2.31 0.24 3.98 2.05
-1.09 -0.62 -3.25 -3.93
-0.29 -0.29 3.90 3.95
-2.63 4.03 1.24 0.43
-1.95 4.10 3.42 1.05
2.43 -2.50 -3.70 -1.77
1.45 -3.30 0.45 2.31
2.90 -0.87 0.14 0.72
1.54 1.36 3.95 4.56
->
2.90 -0.87 0.14 0.72
2.43 -2.50 -3.70 -1.77
2.31 0.24 3.98 2.05
1.54 1.36 3.95 4.56
1.45 -3.30 0.45 2.31
-0.29 -0.29 3.90 3.95
-1.09 -0.62 -3.25 -3.93
-1.95 4.10 3.42 1.05
-2.63 4.03 1.24 0.43

-3.67 5.74 -4.60 3.06 -3.63 3.91 -2.83 1.53
-2.28 5.24 -2.24 -1.12 0.81 0.17 4.19 -2.93
-3.63 4.68 0.04 -4.01 3.51 -3.57 3.16 -0.01
-3.46 1.32 2.85 -0.81 -2.80 0.76 1.78 -1.73
-3.45 4.78 -4.15 0.24 2.43 -3.00 2.40 -2.64
-3.22 1.05 4.96 -1.47 -4.58 2.29 2.62 -2.27
-3.75 -2.86 0.47 3.76 2.24 1.11 -1.44 -0.86
-2.41 4.77 -2.78 -0.37 -0.25 -1.80 4.36 -3.30
-3.23 5.37 -4.53 -0.55 2.29 -2.94 2.43 -1.82
-3.36 -3.89 -2.50 0.31 -0.16 2.60 1.08 1.05
-3.25 4.00 0.51 -3.91 4.47 -2.52 1.14 2.83
-4.27 5.05 -4.12 -0.75 2.74 -2.75 4.15 -2.18
->
-2.28 5.24 -2.24 -1.12 0.81 0.17 4.19 -2.93
-2.41 4.77 -2.78 -0.37 -0.25 -1.80 4.36 -3.30
-3.22 1.05 4.96 -1.47 -4.58 2.29 2.62 -2.27
-3.23 5.37 -4.53 -0.55 2.29 -2.94 2.43 -1.82
-3.25 4.00 0.51 -3.91 4.47 -2.52 1.14 2.83
-3.36 -3.89 -2.50 0.31 -0.16 2.60 1.08 1.05
-3.45 4.78 -4.15 0.24 2.43 -3.00 2.40 -2.64
-3.46 1.32 2.85 -0.81 -2.80 0.76 1.78 -1.73
-3.63 4.68 0.04 -4.01 3.51 -3.57 3.16 -0.01
-3.67 5.74 -4.60 3.06 -3.63 3.91 -2.83 1.53
-3.75 -2.86 0.47 3.76 2.24 1.11 -1.44 -0.86
-4.27 5.05 -4.12 -0.75 2.74 -2.75 4.15 -2.18

1.35 0.99 0.42 -0.34 -2.00 0.07 -0.39 1.16 -1.11 -0.27 0.79 -0.49 1.25
2.21 1.10 0.37 0.66 -1.22 -1.21 0.49 -0.02 -1.81 0.52 -0.48 1.07 1.77
-0.75 0.93 0.65 -3.22 -4.61 3.68 -2.91 4.71 0.58 -2.53 4.50 -4.96 0.11
->
2.21 1.10 0.37 0.66 -1.22 -1.21 0.49 -0.02 -1.81 0.52 -0.48 1.07 1.77
1.35 0.99 0.42 -0.34 -2.00 0.07 -0.39 1.16 -1.11 -0.27 0.79 -0.49 1.25
-0.75 0.93 0.65 -3.22 -4.61 3.68 -2.91 4.71 0.58 -2.53 4.50 -4.96 0.11

-2.46 -1.11 1.08
5.31 3.81 -1.87
-1.26 -2.74 3.47
1.71 -0.23 0.29
->
5.31 3.81 -1.87
1.71 -0.23 0.29
-1.26 -2.74 3.47
-2.46 -1.11 1.08

0.05 1.25 0.10 -1.38 -3.44 -1.33 5.12 4.60 1.58 3.42 -5.11 -0.79 -1.70
1.93 -0.85 -2.27 -4.64 -1.29 0.57 5.27 4.10 -0.95 0.64 -4.65 1.03 2.73
-5.00 0.68 -0.06 2.49 1.27 -2.00 2.51 -4.99 5.20 1.34 -2.11 -2.48 1.05
2.85 -0.60 -1.75 -4.59 -2.00 0.77 4.39 5.38 -1.81 0.73 -3.87 1.38 1.54
-2.68 1.17 -0.37 -0.15 -1.65 -1.93 5.82 0.44 4.04 3.28 -5.43 -1.89 -0.09
-3.27 1.16 -0.36 0.49 -1.21 -2.16 5.51 -0.55 4.47 2.97 -5.08 -2.10 0.07
0.24 -1.00 -2.54 -4.05 -0.20 0.09 6.06 1.68 0.82 0.57 -5.06 0.33 3.95
->
2.85 -0.60 -1.75 -4.59 -2.00 0.77 4.39 5.38 -1.81 0.73 -3.87 1.38 1.54
1.93 -0.85 -2.27 -4.64 -1.29 0.57 5.27 4.10 -0.95 0.64 -4.65 1.03 2.73
0.24 -1.00 -2.54 -4.05 -0.20 0.09 6.06 1.68 0.82 0.57 -5.06 0.33 3.95
0.05 1.25 0.10 -1.38 -3.44 -1.33 5.12 4.60 1.58 3.42 -5.11 -0.79 -1.70
-2.68 1.17 -0.37 -0.15 -1.65 -1.93 5.82 0.44 4.04 3.28 -5.43 -1.89 -0.09
-3.27 1.16 -0.36 0.49 -1.21 -2.16 5.51 -0.55 4.47 2.97 -5.08 -2.10 0.07
-5.00 0.68 -0.06 2.49 1.27 -2.00 2.51 -4.99 5.20 1.34 -2.11 -2.48 1.05

-4.11 -3.62 -1.17 -1.90 -0.65 -0.39 4.29 -0.27
3.83 0.85 0.61 1.05 0.29 -2.40 -3.92 0.92
2.07 -1.44 0.92 -3.14 -2.96 3.66 -0.80 0.14
-2.10 0.85 4.49 -0.19 -3.10 1.72 -3.11 1.66
1.78 -1.38 -2.23 -4.09 -2.45 -0.73 -0.44 2.27
0.59 4.88 -2.07 2.26 0.96 3.38 -0.98 1.03
0.80 -2.60 -4.46 1.85 -0.64 1.84 -0.33 2.83
->
3.83 0.85 0.61 1.05 0.29 -2.40 -3.92 0.92
2.07 -1.44 0.92 -3.14 -2.96 3.66 -0.80 0.14
1.78 -1.38 -2.23 -4.09 -2.45 -0.73 -0.44 2.27
0.80 -2.60 -4.46 1.85 -0.64 1.84 -0.33 2.83
0.59 4.88 -2.07 2.26 0.96 3.38 -0.98 1.03
-2.10 0.85 4.49 -0.19 -3.10 1.72 -3.11 1.66
-4.11 -3.62 -1.17 -1.90 -0.65 -0.39 4.29 -0.27

4.18 0.31 0.46 2.33 2.46
5.50 0.39 0.50 2.54 0.22
4.28 0.18 0.39 3.36 1.14
2.56 0.05 0.49 4.64 1.84
4.85 0.35 0.65 2.85 0.62
3.98 0.27 2.13 2.43 1.01
5.46 0.27 0.19 1.65 1.87
3.75 0.18 0.37 3.38 1.79
5.20 0.25 0.39 2.55 0.82
->
5.50 0.39 0.50 2.54 0.22
5.46 0.27 0.19 1.65 1.87
5.20 0.25 0.39 2.55 0.82
4.85 0.35 0.65 2.85 0.62
4.28 0.18 0.39 3.36 1.14
4.18 0.31 0.46 2.33 2.46
3.98 0.27 2.13 2.43 1.01
3.75 0.18 0.37 3.38 1.79
2.56 0.05 0.49 4.64 1.84

-0.05 -1.02 -1.27
-4.33 -2.99 -3.19
-3.48 -2.91 -3.21
1.06 -0.11 0.01
6.11 4.20 4.37
->
6.11 4.20 4.37
1.06 -0.11 0.01
-0.05 -1.02 -1.27
-3.48 -2.91 -3.21
-4.33 -2.99 -3.19
